Rotation paths and how fast each direction turns (degrees per step)
Each turn is a multiple of 5 degrees from 10 to 175, or 0.
Each row of a path follows its step; steps can be skipped.

step 0: [ 0.48  1.90 -0.06  3.96  2.03 -1.13 -3.37 -0.97  0.27  0.85  1.91  0.89
  0.47 -1.60 -1.66  1.48  0.17  1.81  0.76 -2.88  2.26 -2.11  1.03  0.87
  1.90 -3.42  0.27  1.59 -1.54  2.32 -0.41 -0.20  1.12 -1.59  0.31 -1.80
  1.36 -1.25]
step 1: [ 1.38  1.92 -2.58  0.63 -0.07  0.59 -2.65 -0.11 -2.98 -3.15 -0.24  0.03
  0.32 -2.20 -2.46 -3.16  2.45  1.84 -2.50 -0.69  1.50 -1.76 -0.46  0.65
 -1.91 -2.15 -0.30 -1.22  1.65  0.27  0.02 -1.61  1.22 -0.15  0.18  0.19
  2.28  2.74]
step 2: [ 2.12 -0.36  0.70 -1.73 -1.28 -0.67  0.49  0.16 -0.86 -0.77 -0.95 -1.89
  1.39 -2.00 -4.95  0.07  1.92  0.66 -1.24 -0.85  0.45 -0.15  1.94 -0.90
 -1.37 -1.79 -1.81 -0.06  1.06  4.89 -1.46 -0.18 -1.95  0.00  1.82  0.18
  0.43 -3.06]
step 11: [-0.90  2.43  1.29  0.44 -1.45  0.06 -1.39 -0.75  0.15  0.17  0.75 -1.16
 -1.16 -1.13 -3.60 -0.45 -1.59  2.13  0.54  2.61  1.40 -3.80  2.10  0.99
  3.30 -0.62 -0.74 -1.21  0.74  2.88  2.69  1.13 -2.92  0.95  1.27  0.02
  0.68  0.47]
step 13: [ 1.27  1.30 -0.39  2.35 -1.29 -1.62 -2.95 -0.46 -2.71 -1.99  1.40  0.53
 -0.57 -2.23 -2.95  0.03  1.12 -0.76 -3.25 -0.66  0.53  1.10 -0.33  0.72
 -0.56 -0.29  0.39  0.32  0.81  3.19  0.56  0.88  1.96  0.75 -0.32 -0.18
  4.95  1.30]
step 14: [ 0.71  1.59  1.98 -0.61 -0.78 -0.76  0.24 -2.91 -1.72  0.22 -1.13 -1.57
  0.21  0.49 -4.34  0.47  2.18 -0.50 -1.09 -1.26  3.00 -1.95  1.07 -0.17
 -1.27 -4.76 -0.47 -1.16  2.99  2.59  1.11  0.45 -1.05 -1.16  0.77 -0.08
 -0.64 -0.28]
step 15: [-0.06  0.81 -0.90  2.28  1.34 -1.89 -0.59 -1.21  2.74 -1.14 -0.76 -0.41
 -0.25 -3.38 -1.56 -0.82  0.24  1.88 -2.26 -1.02 -0.02 -2.70  2.21  0.60
 -0.26 -4.32 -1.77  1.55 -0.24 -0.17 -0.22 -1.98 -0.37  0.81 -0.27 -1.14
  1.01 -4.09]
step 17: [ 2.06 -0.43  1.33  0.76 -0.63  0.07  1.50  1.76 -0.11  0.79 -2.36  1.20
  0.94 -0.38 -3.77 -2.31  0.79  0.40  0.13  1.83  2.37 -1.97  0.47 -0.63
  0.62 -1.56  1.05 -0.19 -0.62  4.59 -0.33 -1.60 -2.12 -3.10  1.53 -0.36
  3.23 -0.56]
step 19: [ 2.16  2.03 -0.47  0.08 -0.34 -0.12 -4.00  2.39 -2.19 -0.34 -1.67 -1.97
  0.77 -0.06 -2.44  1.75  2.79  0.52 -1.24 -0.81 -0.55 -1.55 -0.11 -1.01
  2.52 -2.97 -3.11 -0.39  1.46 -0.39 -0.08 -1.92  0.96 -0.94 -1.83 -0.54
  2.20  1.80]
Speeds:
[ 0.45  1.06 -0.13 -0.08  0.11  0.16  0.03 -0.41  0.52 -0.36  0.37  0.48
 -1.55 -0.36  0.29 -0.75 -0.33 -0.07 -0.12 -0.52 -0.64 -0.24 -0.77 -0.07
 -0.13  0.35  0.76 -0.14 -0.75  0.70  0.65 -0.03  0.73  1.19 -0.46 -0.20
  0.33 -0.43]
145
[-0.81  0.04  0.09 -0.13  0.93 -0.38  0.22 -0.29 -0.02  0.22 -0.28 -0.28
  0.08  0.29 -0.61  0.36  0.12 -0.95 -0.36  0.23 -0.60  0.03  0.18 -1.09
 -0.13 -0.74  0.74  0.10  0.51 -0.94  0.34  0.51 -0.44  0.49 -1.44  0.31
  0.43 -0.96]
65
[ 0.89 -0.15  0.31  0.32 -1.31 -0.60 -0.09 -0.28 -0.08 -0.04  0.43 -0.94
  0.88 -0.41  0.50 -0.67  0.38  0.15  0.35  0.45  0.29 -0.76 -0.66 -0.48
 -0.31  0.16 -0.08  0.68 -0.27 -0.44 -0.49  0.69  0.22  0.47 -1.35 -0.12
  0.22  0.49]
120
[-0.11  0.36 -0.30 -0.58  0.08  0.95 -0.47  0.00 -0.22  0.49  1.18 -0.02
  0.16  0.37  0.27  1.10  0.67  0.24 -0.01 -0.63  0.96 -0.21 -0.35 -0.06
 -0.14 -0.24  0.85 -0.02  0.01  0.39 -0.42  1.19 -0.73  0.68  0.17 -0.50
 -1.00 -0.22]
160
[ 0.42  0.38 -0.80 -0.03  0.62 -1.09 -0.47 -0.47 -0.54  0.06  1.13 -0.49
 -0.08  0.94 -0.74  0.63  0.25 -0.76  0.33  0.13  0.66  0.29 -0.15 -0.09
  0.21  0.28 -0.42  0.55 -0.39 -0.13  1.08 -0.56  0.97 -0.31  0.04 -0.38
 -0.04  0.53]
55
[ 0.95  0.33 -0.85 -0.52  0.92  0.36 -0.47 -0.11  0.45 -0.23 -0.84 -0.49
  0.67  0.31 -0.22 -0.51  0.47 -0.14 -0.23 -0.02 -0.36  0.24 -0.85 -0.68
 -0.09 -0.66  0.07  0.29 -1.26  0.52 -1.07 -0.61 -0.49 -0.61  0.16  0.39
 -0.18 -0.14]
25

step 6: [-1.62 -0.82 -1.38  3.67  1.25  1.14  0.07 -2.00 -0.88 -2.74 -0.43  0.47
 -0.43 -2.60  0.66 -2.76  0.84  1.54 -0.14 -0.62 -1.14 -2.80  1.41 -1.32
  1.95 -0.92 -0.94  1.30  0.24 -0.76  1.44 -0.02  2.34  0.21 -1.47  0.43
 -2.28 -0.16]
step 10: [-1.46  1.57 -1.11 -0.61  2.53 -0.62  1.01  1.28  2.32  0.32 -1.60 -3.81
 -0.21 -1.49 -2.73 -1.55 -0.74 -1.53  1.79 -0.10  0.34 -2.69 -0.73 -0.05
 -0.15  0.64  1.95 -1.31  0.70  2.14 -2.58  0.71  0.30  0.95 -0.30  0.00
  2.06 -0.18]
step 11: [-0.01  1.23  1.45  3.51  0.83 -1.19  1.44  1.68  2.49 -0.03 -0.94  2.30
 -0.25 -0.99  0.38  0.62  0.65  0.17  2.01 -2.23 -1.47 -1.52 -1.47 -1.99
  0.35  3.01  1.04  0.94 -2.40  1.23 -2.58  0.03 -0.12 -0.82  0.12  1.83
 -0.57 -1.75]
step 12: [ 0.31  0.80 -3.64  0.89  0.71 -0.03  0.06 -0.60 -2.28  0.11  0.63  0.17
 -3.04 -1.50 -0.69  0.38 -1.74 -0.69  0.27 -1.36 -0.51 -2.39  1.15 -2.39
  2.12  0.40  0.00 -0.92 -0.58  2.21 -1.41  1.38 -0.67  0.16 -1.26  2.57
 -3.34  0.21]
step 13: [-1.05  3.17 -0.58  0.93  3.34  0.53  1.28  1.39  2.04 -1.42 -0.55 -4.41
  0.32  1.77  0.45 -1.54 -2.10  0.45  0.41  0.00 -0.33 -1.24 -0.04 -1.01
  0.20 -0.52 -0.42 -0.94 -0.60  2.63  0.19  1.21  1.02  0.67  1.07  3.02
  0.02  0.54]
step 14: [ 1.09  0.37  1.84  1.44 -0.61 -1.67  0.48  0.87  1.83 -2.39 -0.03  1.53
 -1.14 -0.13  0.85  1.06 -3.02  2.05  1.33  1.55 -1.73 -1.14 -0.29 -1.13
  0.49  3.41 -2.01 -0.27 -2.19 -0.07 -0.57  2.23  0.68 -0.26  1.35  2.48
 -0.65 -2.02]
step 19: [-1.59  0.44 -0.33  4.44  0.92  1.27 -1.72 -1.17 -0.98 -3.62 -0.36 -2.87
  1.80  0.05 -1.90 -1.92 -0.13  1.40  0.09  2.08 -0.08 -1.80  2.01 -1.27
 -0.01  0.21  1.40  0.52 -0.68 -0.28  0.71  0.62 -1.17 -1.09  0.62  1.64
  0.46 -1.02]
step 20: [ 0.32 -0.31  1.26  0.45 -0.34 -2.83  0.86 -0.92 -0.06 -3.60  1.32 -0.88
 -0.17 -4.00  1.16 -2.81 -1.13 -0.73  1.03  1.97 -0.34 -1.78 -1.25 -0.73
 -0.52  1.39 -0.26 -1.69  2.16 -0.38 -2.55  1.50  1.30 -0.17  0.13  0.86
  1.70 -1.03]
step 21: [ 0.21 -1.20 -0.45  0.31 -2.19  0.30  2.62 -0.17  0.52  0.89 -0.53 -2.89
  1.07 -2.72 -0.62 -0.88  0.96 -0.16  0.42  0.59 -0.94 -0.93 -2.62 -3.18
  2.21  2.02  1.28  2.58  0.00  1.81  0.04  0.79 -2.22  0.46 -0.24  1.21
  0.11 -2.46]
Speeds:
[-0.16  0.47  0.62  0.84 -0.30  1.29  0.11  0.84  0.24  0.12 -0.08 -0.70
  0.39  0.52 -0.88  0.58  0.24  1.01  0.46  0.01 -0.19  0.33 -0.57  0.01
 -0.59 -0.31  1.14 -0.28 -0.35  0.38  0.58 -0.19 -0.36  0.50  0.40  0.35
  0.91  0.21]
130
[ 0.17  0.43  0.49  0.36  0.03  1.05 -0.68  0.04 -1.66  0.34  0.33 -0.71
 -0.36  0.52  0.00 -0.19  0.54  0.03 -0.50 -0.72  0.31 -0.52  1.24 -0.43
  1.02 -0.55  0.32  0.07  0.11 -0.30 -0.27  0.65  0.18 -0.34  0.09 -0.29
 -0.40  0.01]
110
[-0.44 -0.38 -0.16  0.32 -0.14 -0.44 -0.12  0.31  0.29  0.39  0.16 -0.07
  0.59  0.40 -0.93  0.21 -0.80  0.07 -0.49 -1.30  0.26  0.22 -0.37  0.34
  0.02 -0.47 -0.92 -1.16 -1.26  0.52 -0.62  0.91  0.44 -0.36  0.28  0.09
 -0.49 -0.33]
20
[-0.02  0.06  0.33  0.27  0.69 -0.90  0.27 -0.20 -0.53  0.03  0.39 -0.28
  0.00 -0.09 -0.22  0.06  0.50 -0.83  0.11  0.17  0.56  0.33 -0.66 -0.74
 -0.46 -0.33  1.12 -0.28  0.01  0.43 -1.21  0.06 -1.31 -1.03 -0.65  0.48
  0.23 -0.55]
35
[ 0.37  0.78  0.12  0.20  0.04 -0.20 -1.09  0.47 -0.31  0.10 -0.45  0.09
 -0.31 -0.49 -1.28 -0.32  1.19 -1.06 -0.36 -0.03  0.07  0.51  0.01  0.72
 -0.44  0.59 -0.33  0.41 -0.37  0.23 -0.19 -0.70  0.61  0.82 -0.21  0.84
 -0.48 -0.14]
55
[ 0.32 -0.57 -0.36  0.21  0.21  0.86 -0.37  0.39  1.49 -0.07 -0.27 -0.14
 -0.33  0.02 -0.01 -0.24  0.22  0.14  0.08 -0.08 -0.46  0.94  0.71 -0.31
  0.09 -0.64 -0.13  0.58  0.20 -0.69 -0.57 -0.47  0.09 -1.30  0.57  0.66
 -0.22 -1.18]
135
[-0.01 -0.14  0.94 -0.60 -0.06 -0.20 -0.05  0.17  0.00  1.12 -0.81 -0.44
 -0.35 -0.18 -0.88 -0.27  0.15  0.38 -0.53  1.10  0.09  0.47 -0.64 -0.69
  0.71  0.76 -0.70 -0.69  0.69 -0.57  0.16  0.70 -0.05 -0.10  0.26 -0.47
  0.58 -0.67]
60

step 0: [-3.87 -3.79  0.66  1.79 -0.82  1.24 -1.47  0.36  0.43 -0.05 -2.86  0.61
 -0.08 -1.24  0.20  1.79  1.05 -1.50 -3.80 -1.97 -0.84  0.43 -0.82  1.97
 -1.46 -0.03 -1.84  0.84  0.50 -1.11  1.48  2.86 -0.35  1.52  1.24  0.66
 -2.61  0.87]
step 2: [ 0.65  0.32 -0.19  1.82  0.55 -1.89 -0.15 -0.53 -2.19  0.89  0.28 -2.34
 -2.13 -0.06  1.92 -0.56 -2.08  3.86  3.39 -0.34 -0.14 -4.43  2.37  1.06
 -0.52  1.60 -1.04 -0.23  0.69  3.22 -0.53 -0.94  1.18 -0.26  0.64 -1.45
  0.90 -1.03]
step 4: [ 0.70  0.48 -0.20  3.09  0.17 -0.08 -3.97  0.51  0.22  0.65  0.10  0.77
  5.29  0.72  1.06  0.69  1.54 -0.44 -2.94  3.34  0.57  1.75 -2.53 -0.66
 -0.31 -1.53 -0.24 -0.90 -1.70 -0.55 -0.69  0.47 -0.08 -0.28  0.54 -0.96
  2.77  0.04]
step 6: [-2.23  0.14  1.31 -0.92 -1.42  1.00  1.50  0.50 -0.37 -0.05  0.63 -0.70
 -1.47 -0.05 -0.42 -1.65 -1.19  0.90 -1.01 -1.67  1.08  2.23  1.99  1.25
 -0.79  3.99 -1.74 -0.76  1.48  1.14 -2.23  1.48 -1.05  1.13 -5.48 -2.16
 -1.12  0.25]
step 9: [-2.07 -0.32  0.66  0.05  0.92  3.60 -0.19  1.04 -1.66 -2.53 -0.46 -0.33
  0.47 -2.03 -0.66  0.45  2.01  2.46  0.80  1.51 -0.51  0.99  0.74  3.48
 -0.26  0.69 -2.91  1.92  0.56 -1.11  1.29  2.55 -3.19  2.46 -0.55  2.03
 -1.50 -0.41]
step 10: [ 0.88 -1.57  1.60  2.21  0.71 -3.33  1.85 -0.07 -1.82  0.05  1.41 -0.62
  1.10 -3.25 -1.80  0.53  0.55  1.43 -1.31 -2.00  0.31 -1.47 -1.87  0.39
 -2.32  3.21  0.55 -2.16 -0.70  0.08  0.91  1.58 -0.39  0.61  1.58 -3.10
  2.42 -1.74]
step 12: [-2.24  1.57 -0.90  2.30 -2.78  2.98 -2.65  1.29 -2.58 -2.87  0.55  1.00
  1.19  1.71  3.19 -1.50 -1.53  1.45 -0.13  2.24 -1.76  0.97 -0.45  1.47
  0.47 -0.69 -0.74  0.35  0.31  0.64 -1.04  0.12  0.59 -2.22 -0.48 -0.58
 -2.36 -2.04]
step 14: [ 0.72 -0.72  0.52 -1.11  1.43  2.05  0.73 -1.54  1.28  3.04  2.39 -2.75
  0.88  0.87  0.33  2.83  0.16  1.35  1.26 -0.54 -0.58  1.69  0.53 -1.62
  0.10  0.90 -2.16 -1.75 -0.06 -0.65  0.86 -0.87  0.53  1.61 -2.97 -3.15
  3.44  2.90]
step 16: [-0.60 -2.37  1.96  1.33 -1.22  0.06  0.94  1.70  0.20 -0.11  0.98  3.13
  0.21 -0.94 -0.24 -2.23  1.38 -2.86 -1.51  2.00  2.02  1.97  1.37 -1.66
 -0.21  1.56  0.53 -1.65  1.06  0.69 -1.15 -0.30  3.74  1.57  2.40 -0.06
 -2.56 -2.90]
Speeds:
[ 0.04  0.13  0.50  0.42 -0.66  0.38 -0.46 -0.12 -0.39  0.04  0.46 -0.09
 -0.51  0.63  0.32  0.22 -0.52 -1.23 -1.34 -0.80  0.01  0.27  0.20 -0.15
 -0.01 -1.73 -0.34  0.05 -0.57  0.08  0.08 -0.06 -0.45  0.23  0.93 -0.31
  0.40  0.26]
95
[ 1.11  0.09  0.40  0.20  0.58  0.55  0.11  0.16  0.96  0.84 -0.52 -0.48
 -0.21 -0.35 -0.37  0.91  0.59 -0.40 -1.02  0.20  0.02  0.00 -1.55  0.34
 -0.28  0.12  0.45 -0.15  0.00  0.22  0.15  0.00  0.51 -0.76 -0.15 -0.86
 -0.12  0.46]
110
[-0.27 -0.33 -0.43  0.38 -0.68  0.93 -0.62  0.06  0.55  0.11 -0.48 -0.27
  1.26 -0.37 -0.96 -0.29  0.47 -0.05  0.53 -0.40 -0.58 -0.46 -0.16  0.69
  0.49 -0.40  0.12 -1.09  0.02 -0.87  0.33 -0.17 -0.60  0.60  0.27  0.25
  0.39  0.94]
80
[ 0.13  0.25 -0.24  0.21  0.79  0.38  0.42 -0.04 -0.25  0.40 -0.45  0.32
  0.92 -0.68  0.84  0.09 -0.07 -0.26 -0.61  0.11 -0.44 -0.11 -0.21 -0.21
 -0.01 -0.45 -1.23  0.84 -0.29 -1.48  0.26  0.83  0.69  0.13 -0.37  1.06
  0.09 -0.26]
85
[-0.35  0.23  0.28  0.31  0.81  0.54 -0.73 -0.95 -1.38 -0.18 -0.71 -0.71
 -0.14  0.22 -0.71 -0.74 -0.51  0.08 -0.12  0.50 -0.01  0.52  0.05 -0.07
  0.00  0.25  0.43  0.25  1.01 -0.25  0.67  0.16  0.48 -0.80  0.47 -0.14
  1.02  0.23]
140
[ 0.27  0.20  0.31  0.15  0.42  0.44  0.30 -0.71 -0.57 -0.15 -0.25 -0.55
  1.17 -0.15  0.16 -0.71  0.06 -0.28  0.33 -0.40  1.71 -0.57 -0.88 -0.84
 -0.07  0.05  0.07 -0.36 -0.87  0.52  0.02 -0.66 -0.19  0.38  0.40  0.11
 -0.60 -0.69]
125
[-0.15 -0.07  0.80  0.19  0.20  0.49  0.57  0.38  0.18  0.18 -0.31 -0.10
  0.20 -0.34  1.25  0.64 -0.50  0.49  0.04 -0.13  0.02 -0.62  0.79 -0.20
  0.46  0.18  0.85  0.74  0.14  0.10  0.42 -1.66  0.32  0.43  0.02  0.06
  0.73  1.02]
120
[ 0.99 -0.39 -0.39  0.04  0.41  0.14 -0.34  0.43 -0.15 -0.42  0.48 -1.31
  0.42 -0.12  0.30  0.11 -0.65 -0.64  1.22 -0.01  0.28 -0.16  0.94  0.54
  0.12 -0.65  0.08  0.51 -0.20  0.09  0.09  0.75  0.36 -0.63 -0.39 -0.55
 -0.98  0.78]
115
